In the data rows, zero lies at 4.5, halfway between 4 and 5.
Here are some points, each followed by its number:
[6 6 6 6 6 7 6 6 6 6 5 4 4 4 4 4 5 5 5 5 5 5 5 5 5 5 5 5 5 5 5 5 6 6 6 7 7
 7 7 7 7 6 6 6 5 6 5 4] 0
[6 5 5 6 6 5 5 5 5 5 6 7 7 7 7 7 4 2 2 1 1 1 2 2 2 3 4 4 5 4 4 4 4 3 3 3 3
 3 3 4 3 4 2 2 2 2 3 4] 1
[6 6 6 6 6 5 6 5 5 5 5 6 6 7 7 7 5 4 4 2 2 2 3 2 3 3 4 4 5 4 4 4 3 3 2 3 3
 3 3 4 3 4 3 3 2 4 3 5] 2
[4 4 4 3 3 3 2 2 1 1 0 0 1 1 1 2 2 2 2 3 3 3 3 4 3 3 3 3 3 3 3 3 4 4 4 4 5
 5 5 6 6 6 6 7 7 7 6 6] 3
[4 4 4 4 4 4 5 5 5 5 5 5 4 4 4 4 4 5 5 6 6 6 6 6 6 5 5 5 6 6 6 7 7 7 7 7 7
 6 5 5 5 5 6 6 7 7 6 6] 4
[6 6 6 6 6 5 5 5 4 4 4 4 4 5 5 5 4 4 4 3 3 3 3 3 3 4 4 4 4 4 4 3 4 4 4 4 4
 5 5 6 6 6 5 6 6 6 6 6] 5
[5 5 5 5 5 4 4 4 3 3 3 4 5 4 4 5 4 3 4 3 3 3 3 3 3 3 3 3 3 3 3 3 2 2 2 3 3
 4 4 4 5 5 5 5 5 5 5 5] 6
[6 6 6 6 6 6 5 6 6 6 6 7 7 7 7 7 6 5 6 4 3 3 4 3 4 4 4 4 3 3 3 4 3 3 3 2 2
 3 3 3 3 2 2 2 2 2 3 3] 7
[6 6 5 5 5 6 5 4 5 6 5 4 4 4 4 4 4 6 6 7 5 5 5 5 5 4 4 4 1 1 0 0 1 0 1 2 2
 3 3 4 5 5 6 6 8 7 5 7] 8
[6 5 5 5 5 5 4 5 5 5 5 4 5 5 5 5 5 5 5 4 4 4 4 4 4 4 3 3 3 2 2 2 2 2 2 2 2
 3 3 5 5 5 4 5 5 5 5 5] 9
[5 5 5 5 5 5 4 4 4 4 4 4 4 4 4 4 5 5 5 4 5 4 5 5 5 5 5 5 4 3 3 3 3 3 3 4 4
 5 5 6 6 7 7 6 6 4 3 3] 10
[6 7 7 6 6 6 6 5 5 5 5 5 5 5 5 6 5 5 5 3 4 4 3 4 4 5 5 5 5 5 5 4 4 3 4 4 4
 5 5 6 5 6 6 6 6 4 4 4] 11
[0 0 0 0 0 1 2 3 4 4 3 3 2 1 1 1 1 3 3 6 7 7 7 7 7 7 6 6 6 6 5 6 6 6 5 5 5
 4 4 4 4 4 5 5 5 4 3 2] 12
[5 6 6 5 5 6 6 5 6 6 7 7 7 8 8 7 7 5 5 4 4 4 3 3 4 3 4 4 4 4 4 4 3 3 3 3 3
 2 2 2 2 2 2 1 3 2 4 5] 13
[5 5 5 5 5 6 5 5 6 6 6 6 5 6 6 6 7 7 7 7 6 6 6 6 6 6 6 6 6 6 6 6 6 6 6 6 6
 6 6 5 5 5 5 5 5 5 4 4] 14
[0 1 1 2 2 3 4 5 6 6 7 7 6 5 5 4 4 4 4 6 6 6 7 7 7 7 8 8 8 9 9 8 8 7 7 6 6
 4 4 3 3 3 3 3 3 2 2 2] 15
New points follow, each followed by the numbers of its three nearest points above, nearest first.
[5 5 5 5 5 5 5 5 5 5 6 6 5 6 6 5 5 4 4 3 3 3 3 4 4 5 5 5 5 5 5 5 4 4 4 4 4
 5 5 5 5 5 5 4 2 3 3 3] 11 2 5
[6 7 7 7 7 7 7 7 7 7 6 6 7 7 7 5 5 3 3 2 3 3 3 3 3 4 5 5 5 5 5 2 2 4 3 3 3
 5 5 4 4 5 4 3 3 3 2 3] 2 1 7
[5 5 5 3 3 3 3 3 3 3 3 3 4 4 4 4 4 3 3 3 2 2 2 2 2 1 0 0 1 1 1 2 2 2 2 1 1
 1 1 0 1 2 2 3 5 6 8 8] 6 9 2
[4 3 3 3 3 3 3 3 2 2 4 4 4 4 4 4 3 2 2 2 3 3 3 3 2 2 2 3 3 3 3 4 3 3 3 2 2
 2 2 2 2 2 2 2 4 5 6 6] 6 9 2
[6 5 5 3 3 2 1 1 2 2 3 4 5 5 5 5 4 2 2 1 1 1 0 1 0 0 0 0 0 1 1 2 2 2 2 1 1
 0 0 0 0 0 0 0 3 6 8 9] 6 1 2
[4 4 4 5 5 5 5 5 5 5 5 5 6 5 5 5 6 6 6 6 6 6 6 6 6 6 6 6 6 6 6 6 6 6 6 6 6
 5 5 5 5 4 5 4 4 4 4 4] 14 4 0
[4 4 4 5 5 6 6 6 6 6 5 4 4 3 3 3 3 4 4 6 6 6 6 6 6 6 6 6 6 7 7 8 8 8 9 8 8
 7 7 5 5 5 5 6 6 6 5 5] 4 0 14
[1 1 1 1 1 2 2 2 3 3 3 2 2 2 2 1 2 3 3 5 5 5 5 6 5 5 4 4 4 4 4 4 4 5 5 4 4
 4 4 4 4 4 5 6 6 6 5 5] 12 3 10
[5 6 6 7 7 8 7 8 8 8 7 7 7 6 6 6 7 7 7 7 7 7 7 7 7 7 7 7 6 7 7 6 6 6 6 6 7
 6 6 6 6 6 5 5 5 4 4 3] 14 0 4
[3 3 3 4 4 5 6 6 7 7 6 6 5 5 4 5 6 7 7 8 8 8 8 7 7 7 6 6 4 4 4 4 4 4 4 4 4
 4 4 4 4 4 4 4 3 3 2 2] 14 10 4
[5 4 4 3 3 2 1 1 1 1 2 2 3 3 3 3 2 1 1 1 1 1 1 1 0 0 0 0 0 1 1 2 2 2 2 1 1
 0 0 0 0 1 1 3 5 7 9 9] 6 3 9
[2 2 2 3 3 3 3 4 4 4 4 4 4 4 4 4 4 4 4 4 5 5 5 6 6 6 6 7 6 6 6 5 4 4 4 4 4
 5 5 6 6 5 5 4 3 1 1 1] 10 12 15
[4 4 4 4 4 4 5 5 5 5 6 6 6 5 5 5 5 4 4 4 4 4 4 4 4 5 5 5 5 5 5 5 5 5 4 4 4
 4 4 4 3 4 3 3 3 3 3 4] 2 11 7
[7 7 7 8 8 8 8 8 7 7 7 8 7 8 8 7 7 7 7 6 5 5 5 6 6 7 7 7 7 7 7 6 6 6 6 6 6
 7 7 7 7 7 7 5 4 3 3 2] 14 0 11
[6 6 6 6 6 6 6 5 6 6 5 6 6 6 6 5 5 3 3 3 3 3 3 3 4 5 5 5 5 4 5 3 3 3 3 3 3
 5 5 6 5 6 6 5 4 2 3 3] 11 2 5
[6 7 7 7 8 8 9 9 9 9 9 8 8 8 8 7 9 9 9 8 8 8 8 7 7 7 7 7 8 8 8 7 7 7 7 7 7
 7 7 7 6 6 5 5 4 2 3 3] 14 0 4
